[[  4.51   2.13  30.38   3.53   4.76   5.62   2.04   5.65  10.33  13.20]
 [  8.12  -7.33  24.40  12.76   2.73  13.57  14.57   5.80  10.84  -0.18]
 [  7.84   3.49 -23.19   3.30  10.16   6.40   4.40   8.85   9.48   5.78]
 [  6.61  10.51  18.66  -2.29  15.51   4.47   4.74  11.42   6.24   5.50]
 [  9.74   5.96   8.47   1.28   4.10   3.21   4.40   6.42  -3.77   8.62]
 [  6.53  12.49   2.95   8.75  16.20   8.99  15.31   1.99   6.56   9.57]
 [  6.91  10.07   4.74  18.30  13.51   3.24  15.21   9.67   9.12  -0.37]
 [ 11.52  13.46   6.35   6.47   5.82   0.51   4.68  10.73   7.96  12.94]
 [  5.03   2.15 -10.07   6.28   9.75  13.41   2.64   5.90   9.04   2.21]
 [  9.04  18.92   6.88   4.79   7.98   5.69   5.44   8.17  12.32   2.03]
 [  6.02  12.02  -2.95   8.10  14.25   2.33  21.60   4.25   7.17  14.14]] Answer: 9.04

[[-15.53 -16.20 -15.08 -16.22 -14.56 -13.35 -12.66   5.98  28.34  -1.60
  -13.82]
 [ -9.89 -15.81 -15.15 -15.69 -14.35 -13.68 -15.26 -13.19  -1.34  23.23
   12.06]
 [-13.70 -16.40 -15.18 -15.99 -14.48 -13.84 -15.26 -11.95   3.37  23.39
   -2.29]
 [-16.95 -15.71 -15.99 -14.91 -12.83  -8.21  25.52  15.84  -8.33 -15.13
  -16.24]
 [-14.86 -15.68 -15.60 -15.77 -15.74 -13.47 -15.10 -10.29   9.59  20.13
   -7.18]
 [-15.91 -14.53 -14.30   2.57  26.78  -5.56 -14.09 -14.75 -15.19 -15.10
  -15.69]] Answer: -14.86

[[ 0.092  0.070  0.047 -0.042  0.033 -0.158  0.013 -0.005  0.073  0.100]
 [ 0.096  0.055  0.030  0.177  0.061  0.084  0.038  0.027  0.153  0.043]
 [ 0.073  0.043  0.069  0.058  0.051  0.120  0.046  0.163  0.081  0.100]
 [ 0.118  0.092  0.022  0.042  0.087 -0.118  0.039  0.060 -0.068  0.013]
 [ 0.150  0.089 -0.054  0.148  0.088 -0.104  0.062  0.142  0.163  0.059]
 [ 0.055  0.098  0.133  0.015  0.087  0.051  0.088  0.032 -0.031  0.008]
 [ 0.046  0.092 -0.036 -0.095  0.060  0.275  0.041  0.050  0.074  0.059]
 [ 0.093  0.089  0.070  0.037  0.070  0.163 -0.009  0.066  0.086  0.063]
 [ 0.047  0.084  0.054  0.055  0.053 -0.089  0.075  0.052  0.196  0.022]
 [ 0.028  0.040  0.171  0.014  0.063 -0.161  0.072  0.172  0.262  0.060]
 [ 0.059  0.078  0.122  0.058  0.053 -0.130  0.102  0.069  0.208  0.131]
 [ 0.068  0.101  0.047  0.053  0.052  0.289  0.101 -0.006  0.148  0.062]] Answer: 0.059

[[-0.035 -0.138 -0.052 -0.224 -0.107 -0.062 -0.136 -0.035 -0.028 -0.252
  -0.061 -0.113  0.059 -0.147 -0.066]
 [ 0.058 -0.072 -0.070  0.047 -0.111 -0.054  0.015 -0.119 -0.043  0.158
   0.058 -0.064 -0.121 -0.004 -0.037]
 [ 0.066 -0.068 -0.065  0.057 -0.120 -0.055  0.020 -0.134 -0.035  0.171
   0.060 -0.071 -0.121  0.005 -0.036]
 [-0.144 -0.060 -0.131 -0.048  0.098 -0.029 -0.041  0.153 -0.188 -0.036
  -0.035  0.084 -0.152 -0.102 -0.055]
 [ 0.062 -0.212 -0.142 -0.148 -0.101 -0.052 -0.065  0.035 -0.114 -0.013
   0.111 -0.051 -0.077 -0.156 -0.053]
 [ 0.081 -0.091 -0.069  0.029 -0.136 -0.057  0.008 -0.133 -0.032  0.150
   0.072 -0.083 -0.106 -0.014 -0.038]] Answer: 0.062

[[ 237.356 -128.083    5.785  128.595  141.364  -20.776]
 [ 182.803 -135.738   -6.627  161.166   19.001  107.679]
 [-115.571  168.736   32.533 -111.911  123.686   57.707]
 [ -48.444  227.089   85.754  -75.645  -18.313  -60.949]
 [ -72.678  145.439  -37.726 -222.823  127.280  110.580]
 [ -88.884  155.916  126.522 -119.121  -56.153  -87.419]
 [ 164.962 -233.519   40.725  238.899   70.400  136.903]
 [ -94.082  272.257  189.115  -67.875 -155.320   32.795]
 [  -1.466  193.092  146.174  -32.634 -275.560 -227.350]] Answer: -94.082
